How far apart are the two rows of each pair, measured in a hidden way? 0 means very close, and 20 very far. Two or three weighted sums of its numbers give each row a place; it is the straight-line distance between the places.
[ 16. -23.  50.   3.   8.   8.  57. -32.  -6. -11. -32.  32. -14.  29.   7. -25.]
[ -2.  12.  23. -13.   5.  -8.  55. -65.  -6.  -1. -19.   9. -47.  35.  13.  11.] >> 3
[-17.   2. -68.  44.  -7.   3. -20. -58. -53.   5.  19. -35.   9. -21.  24.  14.]
[  7.  14. -22.   4.  -9. -27.  -1.   0.  10.  14.  34. -15.  35. -11.  -5.   5.] >> 10
[  1. -17.  51.  23.  36. -78.  50.  21.  62.  51.  40. -20.  20.  30.  40. -43.]
[-10.  34.  34. -79.  12.  14.  18.  39.   1. -57. -44.  59.   3.   5. -43. -36.] >> 6
[ 18.   8.  45. -15.  48. -12.  35.  18.  34. -19. -23.  43.  22.   7. -14. -62.]
[-48. -13. -58.  29. -37.  16. -16. -19. -26. -17.  31. -52.  26.  -2.  11.  43.] >> 4
[  2.  -9.  36.  21.   5. -39.  79. -52.  16.  26.   9.   3. -24.  41.  34.   1.]
[ 16.  -9.  65. -15.  29. -39.  34.  17.  24.  60.   2.  27. -21.  -6.  31. -35.] >> 7
[ 19.  15.  25.   2.  55. -61.  51. -31.  53.  27.  13. -13. -41.  25.  42.  -6.]
[  6. -17.  24.  -1.  10.  -4.   3.  19.   6.  28.  10.   9.  -3. -10.  10. -42.] >> 9
[ -2. -11.  57. -34.  32. -38.  29.  34.  48.  10. -18.  37.  11.  11.  -8. -52.]
[-16.  -4. -24. -11. -33.  10. -33.  48.  -5.  -6.  23. -10.  39. -19. -12.   5.] >> 8
[ 18.  13.   3. -20. -17.  52. -38.  23. -31. -37. -57.  41.  15.   3. -66. -26.]
[ 18. -16.  21.  26.  21. -30.  16.  -3.  42.  32.  22.  -2.  27.  19.   7. -31.] >> 1
[ -3. -15.  57. -25.  23. -43.  54.  15.  42.  29.  16.  12. -10.  15.  33. -22.]
[-26.  33. -11. -35. -26.  30. -18.   8. -20. -39. -35.  25.   9.   1. -56.  -5.] >> 7
[ 12. -34.  13. -13.  -2.  -1. -32.  64.  24.  28.  14. -10.  -7. -15.  24.  18.]
[ 16. -11.  22. -39. -17.   3. -18.  65.  23.  -5. -16.  27.  18.  -6. -33.   6.] >> 6
[  0.  21.  25. -53. -11.   6.  -2.   6. -26.   4. -23.  34. -32. -16. -10.  -4.]
[-15.  51.  12. -42.  23. -28.  53. -11.  20. -20.  -9.  27.  -5.   3.   0. -32.] >> 2
[  6.  19.  -4. -16.   9.  -4.  -8.  26.  13. -22.   9.  -4.  12. -13. -10.  -6.]
[-16. -50. -30.  52. -10.  36. -60.  21. -14.  32.  21. -50.  -2. -19.  32.  32.] >> 4
[ 20. -11.  48. -30.  32. -42.  19.  23.  40.  32.  10.  14. -33. -13.  28. -28.]
[  6.   2.  28. -40.  18. -30.   7.  50.  25.  17.   1.  11. -14.  -3.   5. -32.] >> 6
[ 12.  11.   8.   5.   7.  -3.  39. -43. -28.   5. -12.  43. -10. -14.   8. -50.]
[  2. -26. -16.  -2. -23.  38. -52.  26. -33.   8. -17. -13.  12. -13.  -2.  13.] >> 2
[ -4.  12.  -9.  38.  18.  21.   0. -55.  -7. -24. -33.  -3. -13.  28. -31.  30.]
[ -8.  -3.  21.   6.  -3. -17.  49. -37. -12.  24.  -5.  10. -39.   9.  30. -23.] >> 5
[ -6. -19.   4.  18. -16. -16. -16.  27.  25.  30.  42. -43.  46.  -4.  15.   4.]
[ -4. -12. -28.  14. -10.  18. -50.  13. -22.  28.   6. -13.  -4. -33.   0.  19.] >> 4
[ 18. -32. -44.  80.  22.  30. -42. -42. -16.  11.  17. -46.   5.   3.  30.  31.]
[ -3. -13. -21.  34.  -3. -20. -10. -13.   0.  37.  38. -40.  -7.  -8.  28.  45.] >> 2
[  1.  53.  37. -85.  -1.  28.   0.  44.  -3. -53. -72.  72.  -7.   6. -83. -29.]
[ -6.  42.   9. -43.  12.  11.  22.  -4. -21. -42. -53.  63.  25.  -8. -55. -68.] >> 4
[ 20.  18.  62. -34.  23. -16.  24.  28.  30.  -3. -22.  43.  14.  22. -37. -55.]
[ -2. -34.   1.  12. -12.  -8.  -6.  -4. -11.  34.  26. -25. -13.  -5.  43.  17.] >> 8
[ 14.  -1.  -2.  -1.   0.  37. -34.  17. -24. -20. -37.  17.  27.   0. -38. -18.]
[-13.  43.  21. -71.  19.  -4.  28.   8.  10. -55. -38.  51. -15.  14. -44. -32.] >> 10
[ -4. -51. -20.  31. -15.  40. -60.  18. -22.  29.  -2. -30.  -5. -12.   9.  22.]
[-11.   1. -34. -13. -22.  46. -68.  11. -59.   2. -33.  15. -34. -34. -12.  11.] >> 3
[ -7.  23. -21. -36.  -9.  59. -69.  12. -38. -27. -42.  11. -37. -12. -31.  38.]
[ -3.  47.  -4. -11.   2.  29.   0. -43. -15. -37. -54.  21. -19.  29. -58.  11.] >> 10
[  7. -11. -19. -13. -26.  36. -51.  49.   0.  -5.  -3. -17. -13. -15. -13.  54.]
[ 22. -26.  25.  13.  19. -44.  50.   9.  40.  32.  30.   3.   8.  -6.  39. -13.] >> 5
[ 35. -45.  37. -26.  -2.  36. -42.  36. -25.  -4. -48.  46. -47. -28.  -1.  23.]
[ -8. -34. -10.  63.  -2. -34.  19. -46.  -6.  86.  59. -48. -10.  -1.  75.   0.] >> 11
[ 11.   1.  -8.  84.  47. -31.  38. -78.  29.  61.  48. -77. -12.  25.  51.  -9.]
[  2. -26.  23.  17.  37. -56.  41.  17.  58.  19.  19.  -4.  23.  14.   9. -40.] >> 6
[ 27.  12.  38.  17.  52. -66.  46. -19.  57.  27.  12.   4.   5.  25.   1. -30.]
[-13.  38.  -2. -29. -26.  11.  21. -27. -29. -10.  -5.  26.  -8. -15.   5.   5.] >> 4
[  8. -38.  23.  11.  -7. -38.  36.  10.  32.  25.  37. -11.  10.  11.  36.  25.]
[  7.  -4. -23.  30. -16.  45. -22. -16. -42. -33. -27.  22.  21.  -1. -24. -19.] >> 4
[ -5.  23. -17. -29. -17.   2. -19.  38.  -2. -40.   1.  15.  44. -20. -39. -21.]
[ 26. -11.  34. -12.  35.  -9. -13.  19.  12.  -4. -35.  42. -37. -17.  -5.  23.] >> 9
[ -3. -15.  25.  -3.  18. -34.  14.  28.  35.  23.  28. -13.   4.  -1.  29. -39.]
[ 25. -14.  13. -13.   7.  22. -30.  29.  -3.  -7. -33.  44. -11. -24. -16.   6.] >> 11
[  6.  23.  25. -25. -15. -16.  25.  -1.  12. -23. -20.  28.  -8.  30. -25.   6.]
[ -9. -17.   5.   4.  -3. -43.  30.   4.  21.  37.  34.  -2.  39.  -1.  23. -28.] >> 9
[ 10.  19.  25. -15.  23. -11.   3.   9.  31.  -5. -10.  -3. -16.  14. -17. -25.]
[ 17. -35. -15.  28.   4.  10. -10.  -9. -13. -19.  -9.  14.  28. -13.   0.   1.] >> 3
[ 12.  23.  -4. -11.  -3.  51. -42.  -4. -21. -24. -47.  19. -16.   8. -53.  -4.]
[ 19.  24. -21.   5.  15.  66. -50. -26. -34. -54. -62.  24. -23.   2. -50.   3.] >> 7
[-11.  24.  -3.  17.  23.   1.  21. -49.   5.  -9. -24.  -3.   1.  34. -33.   2.]
[ 23. -50. -32.  89.   8.   8. -30. -19.  -9.  24.  17. -50.   5.  -7.  43.  33.] >> 8
[-12. -23.  66. -22.  16. -32.  36.  19.  37.  18.   3.   6. -15.  17.  14. -29.]
[  6. -74. -15.  78.  24. -11. -33.  31.  25.  77.  75. -84.   3. -18.  77.  39.] >> 12
[-32.  27. -41. -32. -39.  60. -15. -30. -84. -46. -33.  21. -35. -11. -12.  38.]
[  0.  12.   4. -10. -17. -30.   9.  13.  31.  -4.  23. -23.  22.  33. -21.  35.] >> 8
[  4.  19.   8. -21.  -5.  17.  29.  -8.  -3. -24.   5.   2. -15.  12.  -2.  -4.]
[ 15.  16.  39.  -4.  48. -74.  48. -15.  54.  38.  13.  12. -13.  16.   5. -35.] >> 8
[  8. -49.  -5.  37.   0.  -6. -25.  18.   9.  19.  11. -11.   0. -12.  14.  26.]
[ -8.  34. -28. -36. -21.   4. -34.  14.   0. -40. -15.  13.  16.  -1. -58.   6.] >> 5
[-27.  34. -32. -26. -34.  36.   7. -37. -54. -20. -21.  12. -25.  -2. -18.  17.]
[ 24. -31.  25.   6.   7.  34. -39.  45.  -4.  16.  -9.  10.  -9. -18.   3.  15.] >> 5
[ 17. -54.   4.  -3.  -9.  22. -59.  60.  -8.   4.   6.  -5. -15. -35.  24.  39.]
[  4. -45. -11.  36.   2. -24. -24.  33.  33.  41.  38. -49.  16. -16.  38.  19.] >> 9
[ -4.  27.   4. -12.  13.  27.   8. -40. -13. -38. -46.  15. -16.  44. -45.  13.]
[  8. -27.  48.   3.  34. -56.  45.  16.  62.  48.  43.  -4.  -1.  18.  51. -17.] >> 8
[  2. -44.  -1.  15. -13.   1. -39.  48.  17.  18.   7. -17.  17. -19.  -2.  12.]
[ 10. -18.   8. -12. -19.  27. -10.  -5. -29.  -2. -26.  25. -31. -15.  10.  21.] >> 5
[ 14. -14.   0.   3. -12.  47. -48.  19. -24. -23. -38.  14.  -3. -11. -35.  31.]
[-17.  77.   6. -55.  17.  -8.  46. -34.   4. -65. -40.  47.  -5.  32. -59. -27.] >> 3
[ -2. -29. -21.  34. -22.  12.   2.  -6. -13. -28.   3.  -9.  33.   1.   2.  25.]
[  7. -65.   9.  21.  -5.  -2. -32.  34.  -2.  24.  22. -22. -33. -22.  49.  47.] >> 11
[ -9.  29. -49.  29. -14.   0.   3. -44.  -4. -21.  33. -42.  30.  11.   3.  27.]
[ -8.   6.   1.  -5.   1. -26.  39.  -1.   7.  13.  17.  15.  30.  -9.  15. -50.] >> 2
[  6. -25. -12.  13. -11.  10.   5.  -2.   4. -33.   9.   4.   6.  -6.  28.  33.]
[ -4.   7. -19.   8. -40.  17.   6. -15. -44.   6.  -7.  17.   0.  -3.   0.   1.] >> 17
[-54.  10. -49.  12. -30.  24.  14. -61. -55. -17. -17.  -8. -22.  -6.   9.  38.]
[ -3. -15. -24.  34.  21. -38.  29.   5.  32.  14.  61. -46.  13.  -5.  46.   4.] >> 10
[  8.   2. -19.  15. -22.  34. -17. -16. -46. -28. -30.  28.  35.  -3. -29. -21.]
[ -6.   8.  -8.   1.  10.   0. -25.  -7.  10.  12.   7. -20. -41. -10.   3.  43.] >> 10
[  3.  20.   0.  14.  -5.   3.  21. -23.   1.   8.   1.  -2.  13.  21. -15. -23.]
[ -1.  22.  23. -32.  14. -33.  48.   5.  21.  10.   8.  23.  15.   1.   7. -48.] >> 8
[ 28. -52.  46.  16.  25. -50.  28.   6.  43.  39.  20.  13. -17. -15.  49.  -7.]
[  3.  -3.  -9. -23. -35.  -2. -23.  38.   8. -10.  15. -20.   7.  -3.  -7.  20.] >> 8
[  8.  31.  32. -53.  -7.  36.  -8.  18. -28. -19. -64.  63.  -7.  -4. -61. -41.]
[-15.  21. -46.  37.  -2. -40.  32. -53.  26.  10.  70. -63.  21.  -1.  27.  34.] >> 11
[ 13. -13.  24. -71. -11.  29. -55.  91.   5. -16. -38.  40.  -8. -21. -33.   5.]
[ -2.  11.   0. -37. -26.  20. -19.  27.  -2. -59. -19.  27.   9.   0. -37.  41.] >> 7
[ 10. -11.  -4.  13. -20.  12.   6.   1.  -7. -16. -13.   6.  39.   9.  -9. -18.]
[ -4.  -5. -28.  37.  -3. -36.  -2.  -8.  -1.  32.  52. -30.  29.  -4.  20.   7.] >> 5
[  7.  29.   5. -12. -26.  -4.  30. -40.  -3. -33. -12.   4.  -4.  30. -16.  33.]
[-17.  53. -26. -23. -20.  51.  16. -65. -54. -37. -25.  28. -34.   7.  -1.   6.] >> 7
[ -8.  32.   7. -25.   8.   8.  -8. -19.   0. -20. -28.  14. -25.   9. -37.  11.]
[ 10. -29. -37.  67.  -7.  39. -35. -34. -21.  -2.  10. -53. -14.  16.  16.  55.] >> 1
[  2. -34.   3.   6.  -7. -24.  -2.  31.  11.  32.  34. -23.  16. -14.  34.  12.]
[ -7.  11. -21. -15. -16.   2. -10.   6.   8. -17.  17. -23.  11.   1. -15.  18.] >> 2
[  5. -11.   0.   7.  23. -31.  14.   8.  32.  13.  42. -16.  28.  -3.  16. -33.]
[ -6.  19. -14.   7. -13.  -6.  19. -57. -36. -13. -10.   4.  -8.  -9.  -1.  -7.] >> 9
[ 26. -34.  32.  24.  38.  -5.   0.   6.  11.  33.  -6.  15. -20.   0.  33.  -4.]
[-27.  71. -33. -85. -34.  86. -16.   1. -68. -96. -82.  63. -12.   0. -87.   3.] >> 8
[ -6.   6.  23.  -7.  27. -37.  46.   1.  23.  -3.   8.  16.  27.   1.  10. -65.]
[ -5.  36.  -7. -21.   2.   4. -19. -34. -39.   6. -26.  32. -27. -14. -25.   2.] >> 10
[ 12.  34.  28. -10.  37.   2.  12. -19.  18. -10. -26.  19. -16.  23. -29. -29.]
[-18.  14. -14.   8.  -8.  -2.  29. -73. -22. -16.   1.  -9. -29.  21.   9.  21.] >> 8
[-26.  19. -52. -18. -52.  58. -43.  -5. -78. -26. -11.   6.  -4. -28.  -4.  21.]
[ -1.  14.  -7.  -7.  24. -33.  24.  -7.  32.  -9.  12. -21.  -5.   6.   5. -11.] >> 6
[ 13.  22.  46. -43.   8.   4.   8.  35.   7.  -8. -45.  56.  16.  16. -54. -59.]
[-12. -29. -15.  46. -26.  11. -16. -16. -30.  36.  -4. -15.   8. -12.  19.  12.] >> 4
[  3.  21. -32.  24.   7. -22.   0. -33.  12.   2.  33. -32.  19.   3.  -7.  34.]
[ -2. -25. -23.  33. -16. -29. -12.  10.  25.  28.  49. -47.  40.  -3.   9.  18.] >> 2
[ 12. -54.  14.   2.   2.   2. -35.  48.  13.   8.   1.   7.   2. -33.  23.  32.]
[-14.  -5. -17.  10. -27.  21. -20. -24. -53.  23.  -3.   3.  -1. -16.   7.   9.] >> 12
[  1. -30. -29.  81.  19. -20.   3. -44.   6.  52.  45. -57.  17.   4.  42. -17.]
[  7.  38.  12. -57. -11.  22.   7.   8. -37. -42. -58.  77.   0. -16. -44. -41.] >> 5
[ -8. -32. -18.  29. -17.  24. -56.   7. -16.  15.  21. -43.   4.  -2.  11.  41.]
[ 12.  52.   7.  -2.  25.  11.   9. -28.  -1. -27. -54.  49.   2.  13. -67. -49.] >> 16
[-15.  14.   1. -20.   6. -12.  21.  10.  20.  -9.  27. -22.  14.  -1.  10. -21.]
[ 11.   4.  71. -27.  31. -56.  57.  29.  64.  51.  11.  26.   5.  16.  16. -44.] >> 18
[  3.  30. -27.  -8.  -4. -12. -14.  -2.  10.  -7.  22. -18.   5.  -4.  -5.  38.]
[ 15. -51.  23.   7.  15. -10. -19.  34.  13.  19.  -2.  23. -19. -33.  36.  22.] >> 12
[ -7.  12. -21.   5.   0. -21.   1.  -4.  23. -10.  38. -30.  18. -12.   7.  16.]
[  5.  -9.  33.   2.  31. -44.  30.  26.  38.  28.  25. -11.   8.   8.  31. -42.] >> 4
[ -4.  28. -27. -11.   0.  33. -17. -10. -17. -46. -25.  10.  -5.   0. -29.  36.]
[-20.  24. -42.   3. -24.  67. -58. -27. -53. -51. -51. -17. -31.  11. -32.  64.] >> 6
[  9. -77. -15.  52.  -4. -13. -30.  26.  21.  49.  62. -50.  -2. -28.  81.  58.]
[-32.  46. -41. -51. -39.  47.  -6.  -1. -46. -80. -38.  33.  13.  -2. -58.   5.] >> 8
[ 15. -21.  24. -19.  11.  -6. -21.  58.  42.  29.  19. -10.   2.  -1.   8. -12.]
[-32.  21. -46.   2. -20.  43.  -2. -44. -50. -36. -25.  -5. -28.   0. -15.  20.] >> 7
[  4.  -7.  37. -37. -17.  -7.  21.  22.  12. -20. -20.  36. -10.  14. -14.  15.]
[ 26. -35. -27.  30.   7.  42. -53.   8. -23. -17. -10.   2. -18. -38.   6.  24.] >> 11
[  2.  -3.   9.  32.  24.  15.  23. -49.  -6.  -6. -13. -13. -45.  34.  17.   9.]
[-13. -10. -55.  34. -23.   6. -33.  -9. -31.  15.  40. -42.  30. -25.  25.   8.] >> 8
[  7.   4.   7.  23.  10.  -6.  41. -68. -15. -11.  -5.   6. -37.  19.  25.  18.]
[  2.  35.  24. -50.   2.  21.  32. -16. -37. -36. -57.  81.  -7.  -8. -22. -45.] >> 8
[-19. -32. -29.  45.  -7. -28.  -9.  -8.   0.  38.  56. -51.  14. -23.  54.  23.]
[ -2.  14. -22.  50.  12. -25.  42. -75.   7.   0.  27. -35.   7.  33.  13.   9.] >> 11
[ -2.  32.  19.  -4.  -9. -15.  54. -59.   1. -11. -23.  17.  -9.  35. -13.   7.]
[ 16. -26.  42.   2.  -3.  11.  49. -19.  -9. -11. -38.  42. -15.  18.   3.  -2.] >> 6
[ -1. -10.  49.  -9.  29. -55.  40.  26.  51.  31.  19.  14.  16.   5.  14. -44.]
[  5.  10.  -3.  32.  11.   2.  11. -19.  -3.   6. -13.   5.  22.  11. -19. -39.] >> 11
[-16.  15.  -6. -57. -24.  23.  -4.  37. -24. -34. -22.  31.   4. -20. -26. -21.]
[ -39.   25.  -62.   64.  -14.    3.   26. -104.  -41.   -6.   24.  -53.    7.   15.   23.   36.] >> 9
[ 19. -16. -26.  48.   5.  35. -41. -11. -16.   7.   8. -36.   9.  -5.   2.  12.]
[ -3.  22.  -7. -51. -31.  90. -55.  38. -51. -89. -85.  75.  13. -15. -74.  -3.] >> 6
[-27.  52. -31. -68. -49.  68. -19.  14. -63. -86. -48.  40.   4.  -8. -57.   8.]
[ -9.  40. -67. -12. -14.  39. -35. -39. -70. -52. -27.  18.  10. -16. -46.   1.] >> 2
[-12.  -6.  17.  -4.  16. -20.  31.  -5.  12.  -4.  -8.  13.   4.  16.   6. -49.]
[ -3. -11.   9.  30.  34. -48.  40.   0.  51.  29.  49. -20.  41.   7.  33. -59.] >> 7
[ -4.   2.  22. -65. -19.  13. -29.  87.   4. -23. -24.  43.  27. -10. -44. -15.]
[ -9.  32.  -1. -22.  -4.  -3.  13. -18. -30. -17. -27.  43.  37.   0. -40. -52.] >> 5
[-11.  13.  -1. -46. -45.  45. -26.  32. -18. -66. -43.  40.  27.   4. -69.  10.]
[ 10.  10.  -5.  -8.  12. -21.  -5.   7.  21. -11.  21.  -1.   7. -15.  18.  -6.] >> 9
[-10.  30.  20. -17.  41. -59.  50. -19.  41.  13.  23.   8. -22.   7.  13. -25.]
[-35. -14. -55.  25. -40.  23. -36.  17. -20.  -8.  33. -48.  18. -20.  26.  40.] >> 3
[-19.  48.  15. -51.  28. -26.  55. -11.  18. -43. -24.  44.  -5.  21. -27. -29.]
[-22.   2.  -3.   4.   9. -10.  29.  -1.  15.  12.  28. -20.   0.  13.  37. -12.] >> 5
[  7. -31.  34.  25.  35. -54.  26.   2.  33.  54.  27.  -2. -22. -12.  51. -15.]
[-12.  -5.  47.  -9.  19. -48.  62. -11.  39.  27.   5.  17.  -8.  24.  14. -41.] >> 7
[ -2. -20.  26. -22.  -7. -21.   6.  48.  34.  31.  32. -17.   1.   5.  19.  -8.]
[ 14. -13.  55.  14.  52. -88.  50.  -9.  77.  61.  41.  -7.  -4.  12.  38. -24.] >> 7
[ 12.  23.   1.  13.  24.  24.  -4. -37.   0. -16. -44.   9. -18.  20. -25.   4.]
[ 23. -15.  23. -11.   6.  38. -30.  42.  -4. -14. -30.  45.   2. -12. -14.   3.] >> 5
[ -3.  10.  23.  -5.   0. -35.  68. -45.   2.  19. -13.   8. -19.  31.  10. -13.]
[ -4.  -9. -47.  -6. -32.  24. -64.  59. -21. -18.  21. -25.  18. -34. -10.  20.] >> 17
[  0. -21.   1.  -4. -32.  15. -41.  43. -13.  20.  12. -19.   3.  -8.   8.   7.]
[  2.  29.  -1. -39. -28.  61. -35.  30. -43. -62. -74.  65.  30. -15. -73. -15.] >> 8
[-11.  12. -10.  -6. -21.   4. -25.  30.   4.  -9.   2.  -1.  33. -22. -20.   8.]
[-13.  31. -12. -48. -20.  22.  11. -10. -55. -30. -41.  50.  10. -19. -23. -50.] >> 2
[-14.  36.  11.  -8.   7. -14.  45. -15.   0. -18.   1.  20.  24.  20. -12. -35.]
[ -3.  -9.   4.   4. -17.  24.  -9. -13. -25.  20.  -8.  -4. -12.   1.  10. -12.] >> 3
[ -5.   9. -34.  30.  -1. -32.  20. -33.   0.  12.  35. -17.  40.   6.  18. -26.]
[  0. -22.  42.  13.  27. -59.  59.  15.  51.  39.  27. -11.  19.  24.  24. -47.] >> 5
[ 14.  -8.  17.   1.  18.   3. -13.   6.   5. -10. -34.  16. -22.   2. -18.  13.]
[  5.  38.  52. -66.  -6.  11.  45. -22. -32. -32. -63.  66. -35.  32. -45. -16.] >> 6
[ -6. -17. -18. -28. -41.  55. -76.  56. -33. -30. -34.  12.  13. -23. -43.  25.]
[-23.  -8. -40.  71.   3.   0.   3. -79. -10.  24.  32. -73.  -8.  22.  25.  41.] >> 2
[ -4.  27. -10. -48. -37.  21.  -4.  -1. -49. -17. -41.  59.   9. -17. -41. -15.]
[  1.  10. -22.  26.   2.  44. -35. -35. -28. -32. -39.   7.  -1.   0. -36.  25.] >> 9
[-14.  -7.   9.  25.   4. -20.  45. -26.  -5.  25.  21.   3.  28.   9.  33. -47.]
[ -2. -30. -10.  48. -20.   0. -30.  -3. -13.  39.  23. -37.  22. -19.  19.  12.] >> 4
[  5. -20.  10.   5.  -9.  -9.  11.   0. -10.  19.  -7.  15. -14. -11.  28.  -5.]
[ 12.  -2.  68. -22.  29. -63.  46.  36.  66.  38.   7.  14.  -1.  17.   9. -41.] >> 2
[ 20.  47. -11. -29.  -8.  71. -52. -12. -44. -82. -97.  62.  -8.   2. -97.  33.]
[  2. -40. -18.  74.  13.  -5.  12. -32.   4.  13.  29. -32.  43.  21.  22. -11.] >> 9
